500 stands for zero in the data rows.
Here is a table of points, one per row:
"505 433 413 450 698 559 390 461 547 552 311 515 611 445 703 503 482 366 446 526 434 595 467 483 464 459 323 500 459 429 474 495"
"507 453 437 419 434 640 409 427 493 700 540 476 559 446 454 407 506 403 429 496 414 646 465 494 495 636 477 485 472 425 514 496"
"469 648 649 418 444 415 375 569 497 509 592 441 505 518 440 599 532 400 462 483 632 395 685 500 492 436 395 496 698 712 487 829"
"529 392 510 456 523 642 639 434 638 440 381 514 477 429 455 594 510 607 494 491 601 381 446 560 763 373 584 428 459 433 593 488"
"473 380 410 419 457 358 624 452 485 408 702 525 454 453 476 349 467 661 472 511 433 626 433 491 470 428 589 493 460 655 482 483"
"483 406 426 431 670 570 371 458 494 567 459 511 529 439 734 381 495 407 450 476 499 493 441 514 471 580 338 466 438 463 534 491"
"508 473 395 411 471 350 721 673 482 701 650 438 562 510 637 386 500 316 744 510 445 514 457 518 508 533 665 486 473 673 492 461"
"407 569 669 669 436 427 605 676 460 489 500 609 435 454 488 417 518 653 447 527 393 648 655 534 487 414 470 491 450 627 465 488"
"490 683 302 449 550 474 406 491 472 425 601 498 460 564 477 604 494 407 464 475 654 420 594 503 476 510 385 459 467 417 498 455"
"480 665 646 676 485 415 586 695 493 480 412 692 497 476 468 590 510 567 420 500 402 649 552 491 480 446 621 457 515 627 524 463"
"445 570 547 442 573 550 402 422 506 431 597 509 464 640 458 446 475 411 480 615 625 402 616 501 470 401 403 497 493 497 510 490"
"543 368 578 453 576 641 624 453 390 495 400 466 491 447 495 640 499 634 470 474 547 360 496 498 590 376 618 500 433 401 528 501"
"467 416 332 463 582 462 572 392 451 436 355 441 449 516 484 650 533 579 437 503 414 667 493 447 765 447 613 615 437 650 517 520"
"497 370 372 435 458 388 598 532 467 436 591 822 448 451 453 644 501 643 745 493 414 614 465 510 489 505 574 493 596 627 486 491"
"483 428 425 441 422 615 359 443 497 683 422 459 557 472 469 406 477 384 496 509 512 741 487 510 472 683 663 458 487 422 497 498"
"481 416 399 583 397 575 401 486 478 669 465 492 462 445 464 370 491 416 461 493 487 372 423 498 481 574 402 499 429 472 476 489"
"482 461 428 406 372 608 391 399 482 571 454 478 581 450 566 351 543 391 462 477 371 562 448 525 503 463 459 437 447 413 491 501"
"489 581 676 448 458 470 373 403 503 481 538 455 500 707 482 623 495 537 499 628 591 427 511 517 490 432 362 467 695 470 506 425"
"474 508 507 487 518 501 384 465 477 421 511 487 452 726 482 622 513 416 492 638 610 422 378 496 477 409 394 485 615 436 481 522"
"447 429 354 466 596 636 626 426 521 377 365 437 457 474 462 641 528 614 474 494 351 528 494 486 377 440 626 462 480 453 504 509"
"474 564 614 453 401 568 426 406 503 456 614 478 484 665 504 648 488 388 480 489 589 425 614 464 480 448 397 490 686 536 472 408"
"459 512 685 355 383 366 555 747 494 444 424 653 439 440 467 664 485 569 425 489 400 621 427 505 465 480 556 502 403 614 504 493"
"641 692 639 490 645 537 603 427 499 456 377 490 480 554 486 446 502 631 473 477 578 410 444 510 579 710 612 721 448 466 501 480"
"497 480 516 504 676 338 627 607 482 467 395 397 472 448 426 507 494 620 445 479 425 664 434 524 452 437 336 467 472 682 508 458"
"418 626 485 514 407 406 638 699 482 409 509 415 495 454 539 365 484 600 682 491 403 633 434 488 510 437 411 479 465 621 509 536"
"440 614 519 553 414 391 560 617 586 429 535 461 735 471 707 617 502 668 778 475 433 574 424 492 470 468 580 469 434 647 503 562"
"494 476 636 473 385 519 424 447 499 432 547 470 461 709 541 624 520 394 470 608 603 434 466 502 472 440 393 503 713 421 521 474"
"457 447 377 440 471 536 657 429 677 811 381 472 435 487 486 646 498 685 455 488 376 336 499 487 420 382 611 497 474 365 496 510"
"855 672 517 578 419 379 582 660 507 460 588 445 427 431 612 356 518 444 763 531 348 458 597 481 466 392 620 544 456 653 516 514"
"496 412 442 460 426 618 405 463 504 513 539 493 638 437 523 369 512 406 679 482 508 707 452 492 488 378 387 547 416 367 494 505"
"637 333 689 453 623 634 608 488 476 441 422 454 459 425 499 638 499 597 493 477 584 399 456 438 656 413 604 436 444 402 434 493"
"474 400 408 590 428 558 406 478 502 695 524 487 466 436 468 405 510 421 466 493 529 383 426 492 480 695 421 482 433 479 493 492"
"515 565 563 504 481 505 428 427 456 441 621 489 472 709 462 613 457 377 484 441 593 447 461 511 470 412 412 517 668 394 476 469"
"452 449 485 447 588 447 415 470 532 374 632 476 448 589 480 424 548 396 497 447 650 415 512 493 447 633 425 496 617 431 554 437"
"626 642 632 410 575 599 661 454 482 429 347 505 484 554 492 396 486 640 459 487 642 395 445 503 502 719 604 615 454 438 487 501"
"483 403 403 558 410 537 384 558 484 536 480 484 703 461 460 381 491 397 434 496 401 395 447 506 495 557 465 504 447 419 494 484"
"474 414 413 636 494 447 379 447 474 662 424 490 557 445 444 372 487 390 473 487 423 366 442 489 489 535 459 491 458 436 495 484"
"488 393 404 583 438 546 418 559 500 589 540 495 664 449 451 411 495 415 451 504 410 357 465 490 501 646 373 510 448 435 515 476"
"585 592 675 611 608 498 629 392 477 414 375 455 495 399 479 468 497 610 486 509 531 400 449 506 513 689 620 537 485 381 491 493"
"485 607 405 489 540 429 354 575 501 430 615 480 449 579 449 493 513 430 473 437 638 435 594 502 495 451 432 507 651 369 478 434"
"562 730 644 547 657 554 621 422 485 449 392 485 470 456 480 472 489 612 484 503 582 417 424 500 614 701 616 584 466 403 491 490"
"451 413 351 483 581 606 608 421 631 390 372 429 451 465 455 637 495 596 473 496 372 580 493 546 516 445 608 543 471 528 468 503"
"468 433 437 467 430 617 350 417 477 698 360 484 549 458 420 373 500 392 736 488 574 706 481 500 461 451 593 495 456 426 510 482"
"464 402 428 636 542 602 395 500 487 692 630 484 523 449 478 431 496 422 480 507 382 385 497 510 498 724 437 494 452 452 508 496"
"478 614 582 519 572 380 411 444 517 417 612 502 456 627 472 336 524 469 485 499 615 434 798 494 491 654 377 427 415 447 503 645"
"486 388 420 443 546 345 598 445 479 432 630 603 481 459 478 492 495 620 400 501 431 630 438 503 453 433 628 488 458 663 495 493"
"478 531 557 495 426 494 423 560 488 434 579 478 484 516 468 459 457 406 454 454 613 410 747 497 498 427 414 502 750 553 497 699"
"552 543 550 669 434 415 579 713 501 450 615 486 460 483 465 396 499 644 385 495 435 655 544 495 479 420 649 479 452 618 506 456"
"481 577 391 625 379 479 423 477 480 424 605 471 439 419 683 688 493 400 449 488 681 430 649 509 478 433 393 518 583 391 505 452"
"470 426 662 593 502 354 576 495 503 454 470 721 470 466 479 649 499 551 444 464 423 637 437 497 444 448 607 483 423 659 515 487"
Along one direction, these points spread out more than along any other. Where along it does each point below lie, from 0 to 99? 50 is the average, and the first point above lies past it. One standard deviation of the points above along it is 16.
"485 607 405 489 540 429 354 575 501 430 615 480 449 579 449 493 513 430 473 437 638 435 594 502 495 451 432 507 651 369 478 434" 69
"447 429 354 466 596 636 626 426 521 377 365 437 457 474 462 641 528 614 474 494 351 528 494 486 377 440 626 462 480 453 504 509" 37
"481 416 399 583 397 575 401 486 478 669 465 492 462 445 464 370 491 416 461 493 487 372 423 498 481 574 402 499 429 472 476 489" 64
"507 453 437 419 434 640 409 427 493 700 540 476 559 446 454 407 506 403 429 496 414 646 465 494 495 636 477 485 472 425 514 496" 60
"480 665 646 676 485 415 586 695 493 480 412 692 497 476 468 590 510 567 420 500 402 649 552 491 480 446 621 457 515 627 524 463" 26
"473 380 410 419 457 358 624 452 485 408 702 525 454 453 476 349 467 661 472 511 433 626 433 491 470 428 589 493 460 655 482 483" 30
"459 512 685 355 383 366 555 747 494 444 424 653 439 440 467 664 485 569 425 489 400 621 427 505 465 480 556 502 403 614 504 493" 25
"483 406 426 431 670 570 371 458 494 567 459 511 529 439 734 381 495 407 450 476 499 493 441 514 471 580 338 466 438 463 534 491" 64
